The rows of T fall into several groups, and each row is roughly a mix of its group's hidden directions.
T (120 x 10):
[[  9  -1  42  23   3 -23 -15  14  -7   6]
 [ 11 -23 -37  18   0  -1 -22 -23  -2  -3]
 [-18   1 -21  -6 -26 -24  31 -15   4  13]
 [ 25   3  37  -3 -14  -8 -19 -26   4   4]
 [ 23 -27 -34   0  -2   4 -28 -11  -3   1]
 [  3  11  34   2   5  12  15  34  -4 -23]
 [ 12  35  20   1   1  28 -10 -18 -14  15]
 [-22  24 -24  12 -30   8   5 -14  20   3]
 [-16 -36 -21 -18  -9  11  20  19   7   8]
 [ 14  13  26 -27 -12  15  13  -2  21  25]
 [-21   2  33  -9  -2  16  16  22 -14 -24]
 [ 11   8  38 -19 -14   3   7  -8  17  27]
 [  2  31  22 -25  -6  21  23   7   2  15]
 [ 31 -14 -34  -3   4 -11 -26  -6   8  12]
 [ 22  15  28  -6 -24  11 -20 -20  -6 -18]
 [  0  36  29 -12   2  -8   3  25 -12 -14]
 [  8  25  10  -4  11  22 -10 -23 -19  31]
 [ -4  25 -17  -3 -36  25 -11 -17   5   8]
 [-12  14  14  12  10   2  -6  22 -20 -41]
 [-13 -19 -23  24  26 -18  -5   4 -11 -23]
 [ -2 -31 -32 -17  -2  14   9   3  13  26]
 [  7  25  -9 -22  -5  39   3 -13 -19   8]
 [-29 -24 -22  20  18 -16   9  13 -13   8]
 [  8 -28 -40  11   6  -3 -21 -16   5   3]
 [  6   5   7 -31  10  15  35  10  24   8]
 [-33 -14 -27  21  11 -15  12  17  -2  11]
 [ 37 -11  24 -21  13   1 -11 -22  -5   9]
 [ -6 -24 -11  38  -4 -18 -26  -2  -6 -13]
 [ 29   2  32  -8   9  12 -17 -12   1 -28]
 [ 23   6  40  -4 -13  -6 -10   8 -25 -14]
 [ -5 -20 -31   5  -8 -20  -2 -37   5  12]
 [ 28  35  -2 -12   1  23  -6 -15 -12  18]
 [ 32   2  36 -22  -6   9 -20   0   2   7]
 [-23   5 -32  -1 -17  -7  30 -18   5 -16]
 [-29 -16 -42   1  12  10   9  11  -8   0]
 [  8  13  35 -26 -19   5  16  -8   8  22]
 [-23  38   2  13  15  16 -25   5 -12  -6]
 [-31  31  23  -3  -9  -4  18 -18  -5  12]
 [ -9  10  27  -9 -13   3  19  34 -16 -21]
 [-12 -23 -26  23  12 -15 -27  -2 -10 -17]
 [ -2  23  -1  42   0  -1 -10   2 -29 -12]
 [-33  -4 -24  27 -11 -21  12 -12   5  13]
 [ -7 -22   8  18 -15 -31   9  16  15 -27]
 [ 18   2  35  -9 -10   2   7  -9  27  28]
 [ 14 -38  -2  11  -5  38  -2   5  -1 -12]
 [ 13 -21 -31 -10  -1  17 -35  -9  -5   9]
 [ -3 -31 -28 -16 -11  21  12   2  13  23]
 [-28  22  24 -10 -19  10  10 -21 -20   4]
 [ -4  27  12   2  30 -26 -17   6 -15 -17]
 [ 13  20  20 -32 -15  18   5  -6  11  25]
 [  1   3 -10 -17 -17  49   6   6  15   5]
 [-33  -9 -32  22   6 -12  12   4   4  19]
 [-11  -9 -26  33  25  -6 -14  10 -10 -21]
 [ 32  25  27  -7 -17   6  -6 -14 -12 -17]
 [-15  10   4  36  -9 -10 -20   1 -32 -12]
 [-25   3 -29  28  12 -13  13   5   9  23]
 [ 25  -8  26  -4  31  12 -21  -1  15 -14]
 [ 12   5  24 -17 -23  11 -19  -8  20  30]
 [-24  -9 -29  -7 -31  21 -12 -12 -12   0]
 [  1 -29   0  16 -24 -26  15  14  18 -19]
 [-17  14 -14  30  -2   0  -8  11 -33 -22]
 [ 13  16  41  -4 -16   5   7  -6  14  26]
 [ -2  -6 -27  34  11 -13  -2   1 -20 -27]
 [-17  26 -12  24  13   8  -5  15 -29 -18]
 [ 11 -25   2   2  -7  49  -8   0   2   9]
 [ 17 -15 -37   3  -4  -7 -25 -25   0  12]
 [ 26  -9   2 -38 -16 -25   6   5   1  13]
 [  9   9  29 -23 -20  13  -4  -4  20  28]
 [ 18  -7  24  -1  19  -2  -1  18 -30 -29]
 [ 28   1  31 -23 -11  15 -25  -7   5   3]
 [  9 -14 -40   2   4  -1 -32 -19   1  12]
 [  2 -23 -38   7  -3  -4 -23 -28  -6   0]
 [-14  26  34  -5  -3 -15  31  11   2   0]
 [-13  11   4  41   7 -12 -11   3 -29 -14]
 [ 17 -17 -40   7   2  -5 -28 -17   1   4]
 [ 24  22   3 -12   3  32  -5  -1   4  33]
 [  7   2  27  22 -38  -1  13 -12  -7 -15]
 [-17 -36 -27 -18  -1  15  13   5   4  19]
 [-10  19 -17   8 -24  -2   4 -26  27  24]
 [ -4 -10 -22  -9  35  -2 -17  -1  12  32]
 [ -3 -12 -35  25  16  -9   2   4 -14 -28]
 [-16 -24 -11  -8  13 -31   8  31   3 -15]
 [ 26  12  19  -3  -9 -10   0 -44  11   0]
 [ 19 -15 -10 -22   5   7   4 -29 -33 -15]
 [ 18  39  19   7  -9  -2  -4 -13 -18 -23]
 [ -4  34  26  -7  -8 -15   5   9 -23 -23]
 [-30 -14 -41   6  12  -1  16  10  -2   9]
 [  3  17  24 -36 -12  17   5  -1  13  25]
 [  9  22   3   4   2  26 -16 -36 -10  21]
 [ 34  12  25 -18  -5  16 -19 -20  12   4]
 [ 15 -17  44  -3  13 -11 -17  13   7  -8]
 [ 17  29  29  12 -12 -14   2 -10 -25 -14]
 [  9 -24 -25  20   7 -13 -36 -13   5  -3]
 [ -8 -18 -10 -12  11  18  -2  32  32  16]
 [ 11 -30   0 -19  -4  -8  33   0  29  -1]
 [ 13  -9  -9 -36  17   9  18  -1  30  10]
 [ -5  31  33   1   6 -12  24  22   5  -3]
 [ -6  -5  28  28 -17 -27   6 -14 -15 -18]
 [ 26 -19 -10 -32 -13  -1  -5  -5   9  30]
 [  5  -5   4 -32   2  17  26  14  32   8]
 [ -9 -20   0 -14  -2 -22  21  40  -3 -12]
 [  3  31  13   2   0 -13  -3   6 -14 -43]
 [ 22 -15 -34 -11  -6 -12 -25 -20  -1  15]
 [-27 -10 -28   9  16   2  15  32 -12  -6]
 [-28  -8 -16  10  11 -15  22  36  -2   1]
 [ 10  32  31   4   0 -10   0  21  -9 -24]
 [ 24 -16  33 -14  16  -2 -10  16 -19 -17]
 [-11   8  23   1 -20  -4  16  19 -15 -37]
 [  8 -26  -7  16  -2  29  11 -12  23  26]
 [ 14  -6  33   2 -18   5 -36 -20  -2   0]
 [-12 -30 -17  11  -8  -1  16 -34  12  18]
 [  5 -28 -40   5  12 -14 -22  -4   4  -7]
 [-15  28  37 -15  -2  -1  18  20  -6  -4]
 [-14  10  -7  34   7 -11 -19   0 -33 -16]
 [ 28  -6  28 -25 -19  -3  -8 -23 -13  -3]
 [  9 -15   6 -37   7   2  25  -3  29  12]
 [  3 -23   7 -23  -5  10  -1   9  43  16]
 [ -4 -18 -11  -4  -5  31   0  17  37  16]
 [ 21   7 -19   1 -24  32  -3 -23  20   0]
 [ -1 -22 -25 -23  -1   5  13  34  20   1]]

In each list below, one row fits none of the groups, and each other row fits one group, some only roughly. Which row is it?
  K_871: [ 39  -8   6 -23  -7   7  -4  13  17  25]
  K_854: [-14  28  -7  17   7   3  14  11 -36 -20]
  K_477: [ 11  15  37   9 -32  -6 -18   0  -4  14]
  K_556: [  1   2 -24  -2  20  15 -20 -37  -3  20]
  K_838: [ 18  24 -19 -22   5  31  -6 -18  -6  16]
  K_361: [ -3  20  28  10 -18  -5   8  -9 -30 -26]
  K_590: [-17 -31 -18  -4  29  11   3  19  -5 -21]
  K_961: [ 11  26  34   4 -23   1  13  15 -14 -16]
  K_639: [ 16   9  16 -21 -28  14 -21 -29   2  -2]
  K_437: [-17  26 -20  32  -4  -5 -22   4 -21  -5]
  K_772: [ -3  10   8  24 -12 -28  -3 -22 -16 -31]
  K_826: [  5  -5 -30 -11  17  -7 -20   2  26  30]
 : K_437
  K_716: [-26   2 -40  14   9  18   5  14  -3 -17]
  K_155: [ 23  -5 -31   3 -14 -21 -16 -31  -6   4]
  K_116: [-27  -2 -32  -3 -17   9  17   5 -29  -9]
  K_251: [-12  -1  21   9 -12 -14  32  -5 -16 -33]
  K_575: [  7  12  25  25 -18 -22   6 -24 -18 -12]
  K_812: [-27 -14 -15  15  14  13  22  10 -32   1]
  K_146: [  0  25  24  14 -12   6  -5 -18 -19 -33]
  K_2: [ 31   4  17 -20 -13  -9  -2 -27   1  27]
  K_985: [-10 -20 -20 -14  19   5  25  31 -18  -2]
  K_907: [-30  -1 -30  21   0  -2  11  12  -9 -28]
  K_349: [ 13   8  -9 -27  -6  36  15   5  -9  27]
  K_550: [ 20  37  22   3   7  -8  -8 -14 -27  -3]
  K_279: [ 14   5  25  23  -9 -42   2   5  -7  -7]
 : K_812
  K_333: [ 10  -1  13   6 -10   5 -10   5 -27 -46]
  K_587: [  4 -15  22  -5  13 -15   9  42 -20  -4]
  K_909: [  9  31  13  16  20  -3  -5  34   1 -18]
  K_504: [-19  21 -10  40   1  -6   6 -27   6   1]
  K_204: [-20 -18  16   9 -18 -27  17  10 -12 -27]
  K_509: [  1   4  36 -16  -5  16  25  29   6   1]
  K_624: [ -4 -24 -30 -21  19 -14   2   8   7  27]
  K_764: [-15 -20 -15   5  14 -41  -1   7   3 -24]
  K_176: [ -2  12  22  23 -25 -10   6 -21 -15 -27]
  K_192: [-25 -14 -36  30  -9 -10 -12  -6   0   4]
  K_541: [ 32  -5  38 -26  -1  -2  -1  -7   9  -8]
 : K_192
  K_766: [  7  11  -7  38   0 -14  -3 -15 -33 -14]
  K_6: [  4 -32 -23  -4  12   3   4  13  38  -5]
  K_757: [ -3 -38 -33  12  13  11 -16  -6  10   3]
  K_371: [ 22 -21 -24 -28  -2 -20 -26   0  -6   2]
  K_670: [-12 -29   4  12  -6 -41  11   3 -10 -17]
  K_34: [ 16  18  26  29  -1  -1  18  16  -3 -27]
  K_531: [ -4  25  39 -20 -11  -6  21   6  -2  12]
  K_266: [ 18 -14  22 -22  -1  19 -24  15 -26 -11]
  K_940: [-19  -7 -40   9  18  23  -9  10  -3 -15]
  K_454: [ -1 -12 -47  11  -8  14  -8 -23  -6   3]
  K_535: [  0  -8  -6  -7   4 -10   5 -23  45  22]
  K_273: [-24 -10 -36  17  22   8  -7  20   1  12]
 : K_454
  K_729: [ 20  37   5   1   8  26 -19 -17   5  13]
  K_519: [-12  -6  19  10  22 -33  -2  30   8 -14]
  K_623: [-10   0  -8  34  10 -19  -3  -7 -13 -37]
  K_442: [ 10  51  20  -3  -3 -10  -7   6  -6   5]
  K_194: [ -1 -26 -25 -32 -13 -17 -19  -9 -12   2]
  K_679: [-1 37 26 23 13 13  7 20  7 -1]
  K_814: [ 11  11  -7 -39   5  12  33   2  16   4]
  K_759: [ -1 -20  27  -6   2   9 -26  16 -16 -30]
  K_815: [  1   2  31 -20 -24  18 -13 -24   0  20]
  K_796: [-11 -35 -16  -7 -15  18  13  13  24  16]
  K_328: [ -1 -21  -8   1   4 -33   4  27  23 -23]
 : K_815
  K_74: [-11  12 -15  17  11  -4   3 -19  31  33]
  K_676: [ 21 -13 -23  22  -2 -26  11 -23  18  11]
  K_467: [-13   9  40  -3  19   8  19  13 -11 -22]
  K_342: [-28  -9 -20  18  28  -8  15  24   6  -6]
  K_568: [ 10  30  24 -13 -32   8  -1 -11  -6  21]
  K_546: [  4 -11 -28 -19  22  10 -15   2  24  26]
  K_518: [ 18 -11  37  -1  16 -30   5  18  -5   7]
  K_849: [ 11  26  -8  -5   3  37  -9 -19   2  27]
  K_188: [  4  -5   1 -47 -12  11  -6 -10  15  22]
  K_690: [-19 -27 -23  13  11 -17 -14  -7  27 -14]
  K_425: [ -4  10   9  38 -12 -18   3  -4 -32 -15]
 : K_467
  K_573: [ 11  28  26 -24  -9 -15 -23 -15   7  -9]
  K_428: [-20  10  28  21   0 -16  -5 -13 -20 -28]
  K_128: [ -8  -5 -20  14  37  -1   5  20   8  29]
  K_117: [ -8 -16   3   1  -4 -37  15  18  -8 -33]
  K_925: [-21   7 -30   6   4  29  -1  13  30   5]
  K_313: [  1 -36   0 -17  -9  -3 -21  -4  33  12]
  K_281: [  9  15  13 -34 -29  14  27  -1  -4   2]
  K_191: [-30 -21 -29 -22   4  23   6   5   1  -8]
  K_677: [  7  -8  11  20  47   3 -13   8 -15 -11]
  K_511: [ 23 -29 -23  10   8  26 -22   5  11   8]
  K_720: [ 12  -6   3  16 -19 -39   6 -22 -10 -20]
  K_727: [ -2 -31  13 -20   7   0  15  10  37   9]
  K_13: [ -8  -3 -20 -21  32  19 -10   5   4  30]
  K_202: [-13  21 -31  12 -13  24   3 -26  16  -5]
 : K_573
  K_99: [  3 -30 -13  -8   7   1  11  25  18  33]
  K_365: [ 12  18  13  -3 -19   4 -13 -28  36   9]
  K_83: [-21 -20 -16   1  24 -17  30  22   4  -3]
  K_858: [ 26  -8  16  -8  18  -3 -12 -36  21  10]
  K_450: [ 29 -17  -9  -7  -8  21  -5  -7  17  35]
  K_324: [ 41  -4  20 -11 -22  -4 -21   1  15  -3]
  K_748: [-28   5 -34   9 -15   3  11 -21  22  -8]
  K_269: [ 11   6 -33 -23  24   1  -9  -4   3  31]
  K_588: [-21   1 -10  40  14  -3  21 -20  12   2]
  K_382: [ 15 -17  26  -2  -2 -12  -2  10 -40 -18]
  K_722: [ -6  30  14   8  -5  -7  -5 -10 -44   1]
  K_567: [  2 -31   6 -21  14  -5  -8   1  40   8]
  K_956: [-19 -21 -37 -25  16  14   1   0   1  11]
  K_629: [ 35  14  27   0   1   2 -27  -6   0  22]
 : K_324
  K_900: [ 13 -29  -3 -22  -5   0   7  -1  41  11]
  K_26: [ 18  -8  36 -23 -17  23  -7 -11  11   4]
  K_845: [-36 -12 -22  23  20   6  -7  20   0  -4]
  K_953: [-14  27 -31  -2 -15  32  -6 -10   8   0]
  K_863: [-12 -14 -33 -17  24  14 -18 -13  14  15]
  K_15: [ 22   4  17   8  -6  13 -37 -26  -3  18]
  K_944: [ 14 -35 -16   2  -9  27 -25  -3 -12 -12]
  K_434: [ 25   6  29   6   9   1 -19 -25  25  11]
  K_634: [ 10  24  20  11  -2 -30  -1  -6 -23 -26]
  K_157: [ -4  -6 -35  -5  10  22 -16 -27  17  15]
 : K_26
  K_232: [ 21 -18   9   1  19 -26 -23  23 -20  -1]
  K_408: [ 18 -26  -8 -29  -5 -15  11 -24  20  10]
  K_14: [ 26   6  22 -23  -3 -13   7 -14  32  12]
  K_811: [ -5  25   1  37  26   2 -18   2 -18  -2]
  K_380: [ 12   0  24   4 -20 -20  13  34   0 -22]
  K_331: [  8   9   3 -17 -17  39  10   6  -3  31]
  K_583: [ 20 -11 -17 -10  -2  20   5  15  29  31]
  K_286: [  2 -25  -7  -8 -17  23  12  13  21  32]
  K_308: [  3   7 -13 -18  20  35 -15  -1  11  29]
  K_829: [-13 -18 -33  12   2   4 -13 -34   6  17]
  K_100: [ -9  26 -20  13 -14 -17  23  -3  18  26]
  K_31: [-17 -26 -23  -8  17  18 -13 -11  15  27]
 : K_232
  K_190: [ 10 -37  28 -25   5 -17   4  -6  -5  -8]
  K_168: [-18  -4 -27  15  30   3 -11  21 -10 -22]
  K_910: [-15  31  23   3   2   9  -4  -9 -31 -22]
  K_987: [-26   6 -13  34   4  -2  -8 -27 -16 -17]
  K_887: [ 15  21  25 -12 -35  15 -17 -12   8   1]
  K_162: [ 27  11  34   7  -6  23  -4 -17  19   8]
  K_960: [  4  -8  -6 -24   5  27   2  17  12  39]
  K_368: [-22  20 -29  18  -8  -7  15  13  18  22]
  K_983: [-26 -12 -28   6  28  -2  -6  15 -10 -24]
  K_68: [ 13  30  -2 -21   6  38 -10  -7  -4  14]
  K_139: [ 30 -26  -8 -21   1  -1   2  13  24  23]
 : K_162
